In the rows, 128 means zero.
A state moves one step at a time under one of 8 hidden systems, and each row is a state written as 18 numbers. Each run below is a few steps of one system.
W, trace 1 (10 x 18):
[[168 143 105 129  98 125 150 130 168 117 156 101 113 130 156 132 171 111]
 [132 150 137 129 130 162 118 137  85 172  98 123 133 107 150 146 103 166]
 [ 81 113 142 130 145  99  95 147 126 134 160 120 117 162  95 101 134 101]
 [154 108 131 131 128 133 161 147 166 103 123 120 121  96 147 174 178 124]
 [118 135 140 120 139 154 134 109  79 146  86 171 146 128 101 133 108 161]
 [ 98 104 105 129 134  96 121 113 140  95 161 134 122 146 128  93 122  73]
 [196 138 122 122 125 131 151 118 171 118 127 123 136  89 149 162 122 146]
 [115 157 119 111 110 147 110 103  74 161 117 141 128 163 108  89 108 160]
 [111 117 118 144 133  96 110 148 144 110 166  84 107 121 166 121 134  67]
 [172 142 161 128 126 140 135 148 162 158 115 127 136 101 112 170 139 180]]
E, trace 2 (10 x 18):
[[127  55 141 131 130 108 159 118 178  84  92 191 194 135  97 159 157 149]
 [124 125 124 116 133 195 170 112  56 119  65 168 150 165 120 162 177 147]
 [ 97 138  85  95 136 168  98 127 102 182  95  88 173 139  82 158 118  82]
 [174 164 104 103 194 126 130 123 174 133 148  99 161 162 127 174  97 115]
 [137 200 130 122 147 136 149 152 110 141 162  91  67 144 160 122 138 148]
 [ 88 131 140 135 128  85  85 164 134 155 163  84  91  91 142  95  90 130]
 [141 108 170 157 141  81 123 126 174 107 163 183 113 117 130  99 106 152]
 [108 110 145 136 106 137 168 115  98  96 117 181  80  96 120 103 165 136]
 [118  78 113 130 107 146 105 101  95 131  85 149 162  91 122 133 107 103]
 [182 125  98 118 126 155 133  80 150 124 115 157 174 165 107 141 134 104]]
Y, trace 3 (10 x 18):
[[165 142 146 121 176  97 126 136 120  94 156 106 125 160 165 138 102 159]
 [138 125 173 163 135 174 121 150 131 157 135 169  93 134 128 135 179 126]
 [112  86 124 104 146 114 115 151 129 109 142  93  87  65 122 130 127 125]
 [152 123 158 140 162 123 123  94 105 101 122 179 144 129 117 125  87 112]
 [123 102  95 134  79 160 134 108 139 138 120 158 120 117 122 106 169 108]
 [128 146  97  96 115 106 126 110  97 120 115  72 145 100 134 134  87 110]
 [131 160 151 146  98 111 134 109 133 146 123 167 158 176 112 104 121 149]
 [133 111  98 119  99 130 141 152 148 123 129  85 128 129 161 148 177 140]
 [128 157 164 128 169 119 115 148 107 145 122 105 143 121 122 166  96 125]
 [111  98 144 138 138 119 133 141 170 130 144 175 118 147 102 113 157 154]]
W, trace 4:
[[ 76  87 153 134 150 129  85 147  99 149 130 145  95  81 109 102  99 126]
 [139  99 150 104 131  77 154 132 156  67 145 119 114 115  89 133 162 133]
 [154 137 138 139  78 148 170  94  95 112  82 167 146 107 136 139 144 135]
 [100 107 108 125 119 103  91 101 111 137 118 131 160 121 126 100  66 111]
 [166 138 110 111 115  87 132 118 175 108 157  92 148 153 122 132 131 121]
 [150 164 114 135  96 166 140 122 109 162 106 122 140 143 156 139 142 146]
 [ 84 121 125 132 157 126  85 150 110 160 138 106 130 142 138 121 100 111]
 [139 120 141 125 152 117 139 156 175 120 155 115 117 138 112 153 167 123]
 [125 126 128 124 132 172 155 125  97 133  95 158 121 125 131 145 155 152]
 [ 97 107 130 130 162 117 115 120 111 115 133 149 122 119 121 114  97  99]]
F, trace 5, 10 rows:
[[103 118 125 142 137 127 138 127 167 122 172 156  78 131  95  95 170  67]
 [219 127 154 142 122 131 120 109 152 116 142 145 119  89 159 138 110 144]
 [109 173 116 100 116 148 123 100  57 160 120 130 106 139 100  87  99 151]
 [111 127 103 133  93  92 144 136 174 109 162  90 103 103 133 114 161  70]
 [178 121 145 140 105 116  98 126 137 147 106 120 173 112 167 149  88 183]
 [ 66 128 100  82 134 131 129 125  61 127 114 107 123 171  94 101 134 149]
 [121  99 137 156 118  99 159 151 183  93 129 119 139  91 142 170 173  68]
 [167 111 138 131 143 155  95 110 129 165  96 172 179 141 135 141  81 194]
 [ 86 134  97  83 169 134 150 113  76  94 147 119  93 171  86 105 148  93]
 [167 141 156 181 108 122 155 142 198 127 131 137 138  74 157 180 155  70]]
Z, trace 6 (10 x 18):
[[144 146  99 139 127 133 120 101 145 119 181 122  94 150 123  99 150  22]
 [218 159 113  96 133 156 109 112 147 155 147 100 116 124 134 134 101 188]
 [ 63 132 126 114  89  96 120 141  67 129 124 104 118 157 141  75 123 182]
 [157  96 167 186  98 128 117 147 152 108 153 131 109 124 170 136 189  69]
 [169  84 156 110 165 153 100 139 135 145 100 148 155 104 107 171 107 201]
 [ 37 122 142 118 122  87 175 126  80  94  97 148 133 121  90 115 136 121]
 [171 133 115 174 137 140 145 101 189 120 142 164 139 102 166 158 131  40]
 [142 131  86  65 171 151  89 101 126 166 120 116 162 149  77 128  64 179]
 [ 75 182 109 114  74  83 178 122  92  99 144  87  97 145 112  88 164  96]
 [206 135 116 176 122 155 103 138 193 157 154 124 127 123 222 149 127 115]]
X, trace 7, 10 rows:
[[ 75 130 135 145 134  84  76 168 171 180 171 101 110 113 126  93  89 122]
 [190 106 133 132 108  97 156 108 176  76 146 157 132 140 155 118 145 169]
 [136 136 163 126 107 145 151 130  60 110  97 114  95  64 119 153 153 110]
 [ 80 101 136 134 142  87  88 138 152 148 134 128 157 119  92 118  88 100]
 [175  98  99 119 121 133 146  85 149  88 122 164 166 171 132 127 146 129]
 [134 160 119 111 124 170 137 121  62 138 102  99 123 118 124 155 141 101]
 [ 85 136 113 132 136 115  94 144 159 184 139 118 149 151 117 114  98 127]
 [163 115 105 124 123 136 147 126 158 108 139 137 126 159 166 128 158 163]
 [132 154 156 123 137 142 142 148  87 133 118 104  96  91 133 156 139 138]
 [ 87 112 141 136 141 101 110 147 161 149 143 144 119 109 105 111 110 135]]
J, trace 8 (10 x 18):
[[ 99  79 145 127  96  91  71 130  89 122 138 121 136 163 129  68 115 153]
 [145 111 154 122 124 121 152 115 122  85 112 128 147 112  68 169 171  61]
 [131 137  65 111  97 132 153  96 170 153 101 146 161 100 140 125  90 159]
 [ 86 132 115 108 154 104  96 128  94 128 149 105 141 210 115  93 108 133]
 [161 147 135 144 141 163 141 132 161 141 136 127 127 128 101 177 180  54]
 [148 125  81 101 138 154 128 132 149 158 117 114 125 100 171 135  95 206]
 [ 87 150 181 141 153 102 118 156  65 122 140 116 114 179 131 118 134 134]
 [152  97 149 170 109 158 131 136 177 138 127 158 115  75 127 158 177  72]
 [136  98 102  82 144 117 123 110 112 114 114 131 125  96 135 111  68 216]
 [ 82 171 169 150 118  92 156 123  84 106 140 144 121 173 101 103 149  78]]
N, trace 9, 10 rows:
[[109 183 118 139 117 108 123  94 122 159 108 122 164  78 116 134  50  57]
 [151 144  87 109  88  92 106  93 152 122 170 105 146 217 135  62 116 144]
 [155 127 101  99 148 148 140 156  95 102 113  41 135 123 177 198 159 116]
 [126 193 180 163  91 119 128 150 131 197 111 131 134 102 133 136 107 177]
 [ 89  69 119 114 140 111 119 166 153 116 155 130 100 162 135  93 165 197]
 [131  97 168 151 175 161 149 151 130 113  95 157 147 101 114 206 168  83]
 [122 143 123 134  82 150 131  85 136 173 119 197 111 100  75  74 115 135]
 [ 92  89  77  85 192 107 118 118 124  86 160 110 119 159 116 106 106  87]
 [204 178 146 153 127 150 133  91 123 132 124 135 159 138 139 166 123  63]
 [135 144  88  91  78 131 110 110  95 152 136  90  96 111 146  71  99 189]]
E, trace 10:
[[230 146 143 133 152 126 115  83 176 122 151 171 176 195 118 133 106 144]
 [ 94 178 100 104 102 137 196 144  94 108 141  82  59 130 127 123 211 109]
 [111  82 135 145 131 106  57 162 120 162 107  75 170  74 183 154  59 137]
 [175 154 158 135 129 113 129 101 187 136 174 195 129 208  79  79 138 168]
 [ 53 117 125 111 136 115 194 164  80  69 118 102  70  79 129 146 189  94]
 [149  94 150 165 127 154  60 123 118 188  84 160 185  81 168 152  47 155]
 [152 152  94  85 129 133 150  72 163 113 169 173 111 212  37  70 164 128]
 [ 93 121 120 134 149 121 170 163  74  72 100  68 118  61 184 201 152  50]
 [197 145 125 154 101 173  55 114 158 231 113 145 165 125 160 125  65 201]
 [110 142  97  64 135  70 158 104 139  60 194 103  91 218  50  61 180 110]]
N, trace 11, 10 rows:
[[161 153 161 144  83 120 120 126 126 137 143 116 118 135 118 119 155 110]
 [130 114  98  95 136 117 142 137 146 121 128 104 117  98 140 135 118 179]
 [102 126 154 153 147 124 130 139 108 129 107 149 162 154 145 147 124 124]
 [136 114 133 137  90 139 121 130 148 142 144 136 100 116 114 109 171 115]
 [123 112 110  95 165 124 133 125 134 122 115 121 139 106 101 151 104 139]
 [121 156 132 150 122 134 143 109 117 131 125 164 142 169 130 117 133 103]
 [145 111  99 115 117 143 103 127 136 140 151  98  97 106 137 116 137 108]
 [144 148 145 109 157 110 130 124 113 124 118 118 153 134 112 151  95 146]
 [123 144 124 145 102 129 151 126 124 124 139 145 106 147 164 104 156 138]
 [129  88 129 123 144 129  95 149 134 136 129 101 123  88 139 148 119 124]]
Y, trace 12:
[[159 141 120 152  92 149 174 137 213 144 131 152 142 154 132 157 208 129]
 [103 122  99  80 176 156 113 167  99 159  99  55 133  89 137 184 106 162]
 [ 83 139 171 148 184  86 118 136 140 125 164 177 135 194  95  99 109 114]
 [187 103  76 122 129 170 149 120 201 121 157 139  85 103 156 135 172 119]
 [118 146 121  92 164 169  98 118  29 150 102 104 111 103 119 135  82 136]
 [ 85 134 149 161  96  68 135 117 154 113 174 170 104 162 114  51 133 110]
 [226 120  94 116  96 152 130 109 148 110 125  91 127  85 184 160 135 134]
 [ 85 145 178 126 124 146 107 139  32 160  84 131 145 142  87 136 123 148]
 [ 93 103 132 155 102  47 155 148 210  90 169 132 120 124 139 106 156 106]
 [223 119 114 111 155 179 112 108 126 133  95 118 170 100 151 199 101 139]]
X, trace 13:
[[145  75 144 103 100  98 117 126  92  76 126 100 129 130 121 117 155 158]
 [117 157 156 142 125 100 165 129 145 115 112 127 154 107  91 170 142  72]
 [128  67  95 125 135 167  97 106 129 147  95 165 157 103 131 133 102 128]
 [126 126 119  92 144 117 125 119  79  94 133  96 149 210 112 122 147 134]
 [131 192 118 149 135 157 159 127 172 177 128 143 133 122 117 160 135  82]
 [125  83  83 110 135 166  88 135 114 158 122 121 116 114 176 106  97 186]
 [120 164 172 126 132  77 151 153 117  95 160  99 113 190 118 120 166 147]
 [147 144 134 161 128 156 153 133 191 157 129 165  99  40 130 156 134  92]
 [118  56 118  93 138 112  87 120  67  98 116 119 126 113 146  94  84 192]
 [120 175 177 148 120  77 168 122 133  90 151 142 136 190  74 126 176  70]]
Z, trace 14, 10 rows:
[[ 87 172 141 152 156 113 144 153 139 143 151 116 111 131 129 143 130  67]
 [154 136  94 119 167 189 129 127 156 163 144 150  95 127 135 136 135 136]
 [112 139 122  92 162 117 122 125  63 109 139 100  95 130 127 111 100 149]
 [138 161 157 170  95 126 130 122 133 142 157 155  86 112 141  95 142  98]
 [171  72 107 110 141 151  97 113 132 121 132 143 125 126 148 119 118 171]
 [113 131 174 118 111  82 125 124  76 100 117 117 139 138  90 118 124 133]
 [143 122 126 166  78 137 151 117 173 137 121 162 135  94 148 131 155 107]
 [137  82 104  97 171 118 100 121 131 116 116 115 176 147 128 147  90 153]
 [ 96 174 149 129  97 107 157 127 107 133 118 119 134 143  73 129 154  94]
 [152 123  77 139 123 154 147 128 184 138 133 129 124  93 189 147 132 119]]
J, trace 15 (10 x 18):
[[121  86 149 137 144 130 105 141 138 149 100 154 140  57 140 148  85 163]
 [ 81 127 164 117 134 103 144 123  95 114 131 175  99 139  70  83 128 161]
 [114 106 102 146 144 122 160 108 166  88 142 167 123 114 136 127 145  49]
 [181 143  86  95 140 135 102  74 134 141 146 131 133 121 125  99  54 140]
 [125 179 117 106 112 114 148 130  97 112 163  83  94 189 120  99 168 121]
 [177 120 121 163 120 142 120 142 171 131 129  99 160 116 192 183 148  77]
 [157 124 142 103 105 150  86 130  83 168 101 105 139 113 122 126  99 218]
 [ 51 124 171 142 118  92 164 176 103 100 118 114 116 139 109 144 194 115]
 [145  76 130 166 134 139 119 113 188 140 101 192 178  77 138 160 101 101]
 [100 127 102  64 141 134 118  96  72 133 126 146 103 144  68  67  88 197]]
F, trace 16:
[[ 72 151 152 148 114  94 122 173 154 162 156 108 112 150 117 110 152 124]
 [146  73 138 133 128 125 122 156 142 105 135 127 109 118 174 131 157 179]
 [107 104 177 129 137 129 117 126  58 112  95 155 128 110 105 128 116 144]
 [118 103 117 124 102 128 151 105 162 115 125 169 125 120  72 112 166 100]
 [191 114 103 119 144 137 133  85 144 105 122 147 144  97 153 142  89 125]
 [127 188 112 114 122 138 124  94  89 152 123 122 147 165 100 115 102 100]
 [128 147  81 119 118 128 141 146 180 144 159  78 110 124 144 138 157  97]
 [138 140 150 144 148 106 103 154 126 146 131 105 143 127 183 142  87 169]
 [ 79 119 138 119 118 131 120 150  87 136 127 119 114 174 106 107 172 148]
 [125  73 147 140 136 118 141 154 157  97 128 136 108  70 137 158 163 117]]

Which system made each run below?
trace 17:
[[153 129 127 133  73 112 121  91 119 120 134 137 122 106 131  90 116 116]
 [152 134 135 124  74 121 135 111  90 117 102 112 150 121 137 130 133 142]]
  Y
trace 18:
[[167 160 131 148 155 122 128 133 165 141 155 124  85  44 183 137  67 120]
 [155  75 157 110 122 160  67 110  66 139 117 160 134 166  95  89 127 191]]
  Y
trace 19:
[[127 139  67 127  72 187 133 123 134 175 122 135 114 184 177  91 175 187]
 [107  66 146 100 136  82  76 156 100  94 147  52 145 156  86 136 153  89]]
  E
trace 20:
[[153  99 120 146  61 113  78  95 148 140 148 138 153 158 121  76 132  95]
 [184 101 125  94  88 108 122 122 139 100 120  86 162 139 113 148 156 161]]
  Z
trace 21 (2 x 18):
[[ 86 113 135  84 143 109 147 138 137 123 137 154  91 137  52  89 144 209]
 [ 63 108 162 152 176 107 146 130  69  90  96 170 150 114 136 148 103  77]]
  E
trace 22 (2 x 18):
[[ 54  88 141 158 169 117 110 128 145 143 124 195 145 115  98 112  95  80]
 [189 110 132 113 176 185 151  93 133 109 113 192 107  92  97 156 131 125]]
  E
trace 23:
[[114  99 127  90  80 124  92 106  90 156  87 124 176 138  67 105 109 186]
 [ 92 100  74  88 134  91 188 115 138  54 117 112 138 112 119 141 145 101]]
  F
trace 24 (2 x 18):
[[123 130 169 150 157 150 137 175 175 172 134 160  93  93 121 150 152 171]
 [ 96  77 133  95 158 152 125 135  58  93 117 144  98 147 105 111 159 164]]
  W
trace 25:
[[190 111 123 138  73 172 119 114 103 125  99 103 156 121 146 167 175  87]
 [ 86 168 119  95 102  99 137 135 113 161 117  90 121  85  92 111  92 165]]
  N
trace 26 (2 x 18):
[[137 177 133 147 102 143 192 107  94 104  96 144 123  97 155 158 145  87]
 [106 101 132 149 125 108  83 120 152 166 124 169 156 110 139  97  61 155]]
  W
trace 27:
[[ 78 101 162 174  80 136 120 153 123 180  64 172 164  69 147 143 111 173]
 [ 90  41  93  80 150 105  94 104 114  87 147 149 137 178  77  69 123 138]]
  F
trace 28:
[[133  99 139 105 176 130 103 112  53  83 138 133 103 130 124 111 101 118]
 [161 164 168 156  86 119 135  99 134 137 142 162  99  87  98 100 125 104]]
  Z
trace 29, 2 rows:
[[187 141 182 142  84 145  80 125 145 185 156 143  89 113  79  91 143 161]
 [117  87 140  92 124  98 167 144  67  44 113  97  98 100 147 137 164 169]]
  Y
trace 30, 2 rows:
[[ 82 117 147 115  74 151 137 168 112 164 111 115  81  82  74 120 194 162]
 [117 104 140 125 169  45 137 137 132  61 136 101 147  96 177 145  71 127]]
  Y
